In the rows, zero is written as 128.
One turn moves each row of this set onto another row. After a few examples, where does it send each row asked below?
Kepim: [154 162 135 135 129 127 138 155 104 137 140 151 121  89 113 125 140 123
 127 119 125 153 129 100 109 127 138 160 113 107 159 131 129 116 130 127]
Pil: [129 133 126 148 100 111 122 165 126 127 138 134 114 139  93 147 128 129
 131 131 107 119 144  83 121 103 128 155 119 123 111 140 113  80 118 135]
Nefi: [150 139 125 158 104 120 146 100 118 113 163 105 111 127  91 132 144 143
 137 131 111 133 159 142 123 141  97 116 107 130 129 137 134  98 128 147]
gerut: [155 157 140 131 128 130 130 159 103 137 140 157 115  93 116 123 136 127
 134 121 126 146 135  97 103 137 122 148 107 110 153 127 135 117 129 139]
fur: [140 148 127 149 101 133 125 134 109 128 135 141 132 115  90 130 117  91
 141 135 122 141 131 133 150 113 128 144 136 107 129 141 167  87 117 114]
Fetoz: [135 166 127 148 110 121 137 139 115 118 136 127 126 130  91 128 130  95
 118 101 116 134 142 137 145 114 115 145 144 121 132 131 170  90 113 131]
Pima: [133 136 125 147  98 117 124 152 129 133 142 136 127 137  95 146 126 128
 133 133 108 124 138  87 110  92 139 155 122 121 112 136  99  84 117 129]
fid: [145 136 116 157  99 129 119 106 110 117 167 142 124 141 108 126 149 127
 122 136 123 161 121 131 126 124 124 146 115 122 152 159 124  76 169 122]
fabi: [132 147 133 134 111 110 150 115 114 129 145 114 143 129 106 121 134 113
 153 126 123 136 144 152 115 118 124 135 139 109 119 100 123 105 111 127]
Refeg: [151 169 134 136 129 121 149 163  99 127 147 145 125 105 109 122 140 120
 114 117 120 152 135 101 106 129 133 166 119 114 156 138 125 120 129 137]
mur: [153 139 122 161 106 120 127 114 123 130 148 128 103 148 130 134 142 145
 124 126 138 149 129 146 126 140 115 140 125 102 148 161 129  79 147 163]
dol: [155 158 139 141 131 118 157 165 100 136 149 143 125 111 113 115 132 125
 121 123 119 150 143 107 105 133 125 159 111 106 149 143 118 126 123 148]
mis: [143 149 119 155 104 123 116 120 114 112 161 138 110 154 114 130 141 134
 109 127 123 156 134 131 130 139 109 147 129 127 149 164 133  78 165 155]
tib: [150 137 123 144  96 133 122  87 123 121 156 112 118 111 100 133 139 150
 151 141 123 139 155 133 115 141 109 120 118 137 132 122 139  99 139 137]
bulo: [143 137 125 139  98 125 122 147 135 135 141 136 122 136 103 146 132 128
 135 118 116 127 140  92 100  89 137 153 128 130 112 133  96  92 109 133]
Muva: [136 124 126 148 105 112 121 164 133 135 130 129 104 133  99 147 135 132
 138 121 119 118 149  90 126 105 127 151 114 123 112 140 120  81 112 135]
popeg: [151 139 113 162 105 116 138 106 120 117 149 119 115 147 120 138 163 142
 123 134 151 140 109 138 111 137 119 139 120 107 146 132 131  82 150 147]
mik: [147 148 119 172 106 123 164 107 109 104 164 105 116 134  83 144 141 128
 119 127 106 139 144 137 135 132 110 129 116 116 137 155 135  91 120 148]
vike: [134 139 136 127  93 139 116 135 100 118 143 152 125 121 100 128 108  95
 159 151 120 141 140 131 123 128 115 137 142 115 117 138 148  99 110 128]
bot: [145 149 116 139  86 150 112  86 118 113 154 126 122 108 102 148 130 142
 144 143 126 149 140 119 113 138 126 136 141 138 142 129 146  95 139 135]
vur: [143 135 122 138 104 122 121 150 139 131 135 128 115 133 100 147 144 128
 131 108 127 123 142  90 105  93 132 154 127 142 114 124 110  93 111 133]
Gulam: [123 148 131 122 100 120 130 126  99 106 151 133 140 131  97 125 124 103
 151 150 123 135 140 131 107 130 113 136 146 126 113 103 132 106 120 129]
sef: [147 137 118 147  94 131 130 108 110  97 161 138 104 151 120 135 164 130
 126 128 139 140 112 129  90 141 104 134 119 126 144 138 128  91 142 144]
gige: [141 127 121 146 108 115 123 155 140 137 128 122 110 129  99 148 147 131
 136 113 131 120 144  91 122  97 132 154 117 133 115 127 121  86 114 129]
Davez: [139 156 136 140 111 116 149 127 122 129 139 121 123 136 111 122 132 108
 138  91 115 135 154 156 127 119 113 136 144 113 126 124 141 102  97 143]
fip: [146 156 114 150  84 157 127  95 110 107 155 131 118 117 101 160 122 129
 130 135 117 155 131 118 122 133 135 146 151 121 148 155 144  90 123 143]
sunid: [148 154 115 169  95 143 154 103 107 107 159 119 118 126  90 158 129 123
 121 129 109 151 131 129 135 127 131 142 136 107 146 167 137  87 115 145]
gizu: [150 155 138 137 131 120 138 162  99 133 144 150 126 102 107 117 138 128
 126 132 129 140 137  94 102 139 114 146 101 112 146 117 135 119 138 143]
bovu: [155 151 139 146 133 115 153 161 100 141 146 141 134 107 108 113 136 129
 128 135 127 143 140 103 107 134 122 150  99 101 145 128 124 122 133 143]
mozir: [154 124 123 148  90 141 123 102 110 115 166 151 108 141 122 128 152 127
 141 130 126 155 117 136 101 131 115 135 111 118 147 160 116  88 143 129]

fabi moves to Davez
sef moves to popeg
Where do these go?
Refeg moves to Kepim
vur moves to gige
sunid moves to fip

One turn moves each row of this set onto another row. After a few examples, where does it send each row asked below?
Muzo: [130 133 132 142 123 127 111 106 123 115 120 125 118 128 123 123 169 112
 155]
zakeg: [139 130 142 140 131 117 134 171 122 123 144 104 110 119 115 129 123 126
 135]
setol: [101 128 132 114 144 142 113 135 119 126 131 120 107 116 151 101 129 139
 116]
Popa: [112 123 111 126 133 144 117 133 123 141 123 132  92 127 151 100 133 139
 127]
rufek: [162 131 121 136 142 119 124 155 148 129 134 127 107 138 127 118 145 134
 142]
fiv: [103 135 146 145 114 112 141 123 115 114 132 114 123 119 126 126 156 117
 151]
rar: [122 121 144 134 148 129 141 130 123 144 107 138 108 112 138 131 111 140
 110]
Geza: [145 145 151 127 139 103 123 157 131 122 148 106 115 114 136 121 133 136
 125]
zifa: [ 98 136 129 115 124 146 125 122 131 108 125 131 110 107 140 148 123 141
 114]
zofug: [138 151 123 119 122 121 118 129 142 112 137 140 124 107 127 138 124  84
 106]
Kot: [137 113 133 122 149 129 124 121 122 128 100 137  98 121 124 122 121 135
 100]
toku: [109 136 148 140 104 117 149 121 119 124 142 122 115 118 134 127 162 118
 143]
fefof: [ 93 142 132 124 126 139 126 117 132 119 127 135 102 114 143 139 121 150
 120]
modom: [132 131 115 136 111 125 145 135 152 149 144 148 116 114 120 132 129 101
 112]
dazal: [139 139 136 116 126 126 112 121 145 129 146 135 126 101 118 131 133  95
  94]
Kapo: [167 132 135 139 144 136 102 152 130 129 133 117 109 125 119 130 136 121
 143]
roto: [110 122 112 135 135 141 124 135 117 142 121 123 100 120 165 109 138 133
 132]
Dules: [121 133 117 136 110 127 140 137 147 141 134 149 127 105 120 134 121  90
 122]
zizad: [117 133 108 123 114 148 118 115 132 118 115 141  91 118 137 146 131 140
 120]
mepin: [133 130 139 128 122 135 117 105 130 111 131 129 118 129 124 121 177 111
 143]
Gep: [135 137 127 120 118 124 106 120 137 124 133 139 124  99 116 128 128  84
 104]
pinu: [106 118 122 117 146 139 114 133 116 116 123 111 108 119 152 102 141 130
 115]
dusip: [134 147 112 132 113 123 139 138 148 126 136 149 120 114 129 142 121  88
 120]
Fuv: [141 129 118 139 123 140 128 138 151 130 130 151 120 115 127 140 127  80
 128]
sete: [158 134 120 141 140 122 117 162 142 136 129 126 114 128 121 122 129 133
 149]
feven: [131 137 136 126 114 116 123 137 129 115 140 129 114  99 125 137 120  79
 103]
feb: [155 144 152 126 137 119 127 162 114 125 138 112 117 119 115 123 126 130
 135]
Telek: [107 141 132 151 121 120 140 117 113 127 142 110 125 125 125 125 160 108
 142]
dok: [109 126 130 160 124 126 146 125 127 119 134 118 119 131 124 136 157 105
 151]
kavu: [124 139 125 145 131 130 119 105 117 120 134 113 124 131 120 121 170 104
 141]
tefer: [167 136 134 133 139 129 127 159 125 132 129 125 112 133 112 122 133 129
 146]
Laf: [146 142 142 127 138 105 113 163 126 119 139 105 118 112 119 120 123 132
 128]
Magef: [128 136 141 146 128 121 108 106 114 110 132 108 113 120 125 134 163 100
 136]
nufa: [123 121 142 115 150 130 120 117 127 124 106 144 102 121 130 113 119 133
 101]
Guma: [110 134 114 121 127 144 112 109 137 113 117 141  92 127 131 132 132 146
 119]
des: [117 125 139 132 139 127 139 124 126 145 108 150  97 119 141 120 112 137
 113]

setol moves to fefof
dazal moves to Geza
Kapo moves to Magef
Where do these go?
Dules moves to sete
Kot moves to pinu
tefer moves to kavu

One turn moves each row of this set onto another row. After a few examples, where does it send each row asked below?
soveb: [109 127 118 138 117 101 135 111 118 135 125 122 148 141 128 115 148 137
 124 112 137 146 132 104 166 124 126 132 155]
fasuk: [127 107 149 140 130 147 136 118 136 154 134 123 127 132 132 125 128 109
 128 114 134 105 113 121 144 125 129 136 111]
Linin: [ 93 140 108 123 116 118 122 122 122 136 155 118 149 133 147  99 110 138
 145 147 141 121 163 132 137 132 116 109 113]
sir: [105 138 110 119 114 115 124 118 127 141 155 123 144 132 149  98 114 151
 140 140 142 126 160 129 138 117 102 116 117]
pon: [100 138 102 146 139 122 125 160 138 128 137 134 159 139 138 114 139 112
 129 136 125 126 104 124 117 140 144 116 118]
Rizul: [115 145 117 116 131 138 107 111 156 123 137 103 123 133 104 134 121 113
 123 152 131 118 132  96 141 141 124 131 144]
bedi: [123 129 148 130 125 110 147 118 115 116 127 136 145 135 106 117 135 120
 128 153 133 148 139 130  97 141 115 134  96]
Bil: [122 146 122 120 121 130 114 111 157 115 149 108 124 127 106 126 117 118
 109 151 124 121 130 100 148 143 124 124 151]
foma: [117 143 125 111 133 130 114 113 157 113 149 108 118 135 102 127 111 120
 122 154 139 132 132 108 137 147 119 131 147]
Luro: [107 153 101 138 128 119 126 150 128 144 137 136 158 150 143 124 156 100
 125 132 129 123 108 124 121 134 146 119 113]
faz: [112 125 112 136 111 103 135 117 125 130 111 124 148 134 125 123 147 135
 130 118 141 144 131 101 161 128 130 138 159]
Lav: [104 142 105 111 115 110 127 122 122 147 159 121 151 133 140  98 120 148
 134 151 132 128 157 137 129 122 111 108 116]
lumip: [131 142 151 135 122 115 143 107 124 109 143 139 150 130 115 113 145 134
 131 154 121 154 136 144 112 148 110 132 108]
donat: [111 138 111 141 102  98 134 115 130 138 131 113 138 137 128 129 151 136
 125 119 133 146 125 115 173 126 118 130 153]
Vizak: [100 149 108 132 134 123 112 160 131 138 142 131 159 145 138 117 147 108
 124 140 125 124 111 119 115 141 144 115 113]
keze: [113 135 142 131 133 107 155 115 122 108 136 129 140 136 108 130 140 132
 136 154 129 158 144 130 104 138 111 133 104]
daz: [118 135 142 128 131 118 157 116 120 115 132 134 140 136 105 120 141 131
 133 164 123 153 135 132 118 145 111 120  92]
pimur: [118 145 121 105 126 148 112 113 156 120 141 109 118 125 107 134 132 116
 116 150 138 135 142  99 147 141 122 123 139]
nit: [131 134 138 123 125 108 144 117 116 115 136 132 146 128 109 126 143 128
 144 158 129 154 151 139 102 143 120 129 105]
zakup: [121 103 143 144 128 145 148 121 132 161 139 129 134 118 133 112 130 114
 124 125 142 108 114 122 133 123 127 138 105]
vik: [129 102 134 139 127 150 147 116 144 157 139 148 136 122 132 125 131 112
 121 125 131 113 119 121 143 125 132 136 105]
gefa: [110 127 115 142 109  97 142 115 126 132 117 119 146 145 131 130 150 126
 131 125 131 152 121 112 164 130 127 135 154]
difo: [129 114 142 140 128 147 150 126 137 155 136 125 134 137 136 118 139 121
 120 119 146 105 111 129 144 124 134 139  98]
Tesur: [124 146 124 115 116 140 111 107 156 112 145 108 113 150 117 129 131 126
 115 157 132 126 131 106 141 144 138 128 142]
nuv: [ 94 141 118 121 119 123 126 124 121 129 148 116 150 137 144 101 115 150
 144 143 141 120 164 130 139 119 109 109 112]
vukag: [137  98 141 128 116 142 134 117 143 153 147 127 145 128 133 116 144 116
 129 123 138 105 118 126 141 136 138 137 102]
ligu: [104 142 100 146 136 118 116 152 136 132 127 133 158 147 140 124 146 116
 126 135 133 133 103 125 114 138 142 113 117]

daz moves to pimur
Lav moves to donat
Where do these go?
nuv moves to faz
soveb moves to ligu
nit moves to Bil
lumip moves to Tesur
Vizak moves to sir
fasuk moves to bedi
Rizul moves to zakup

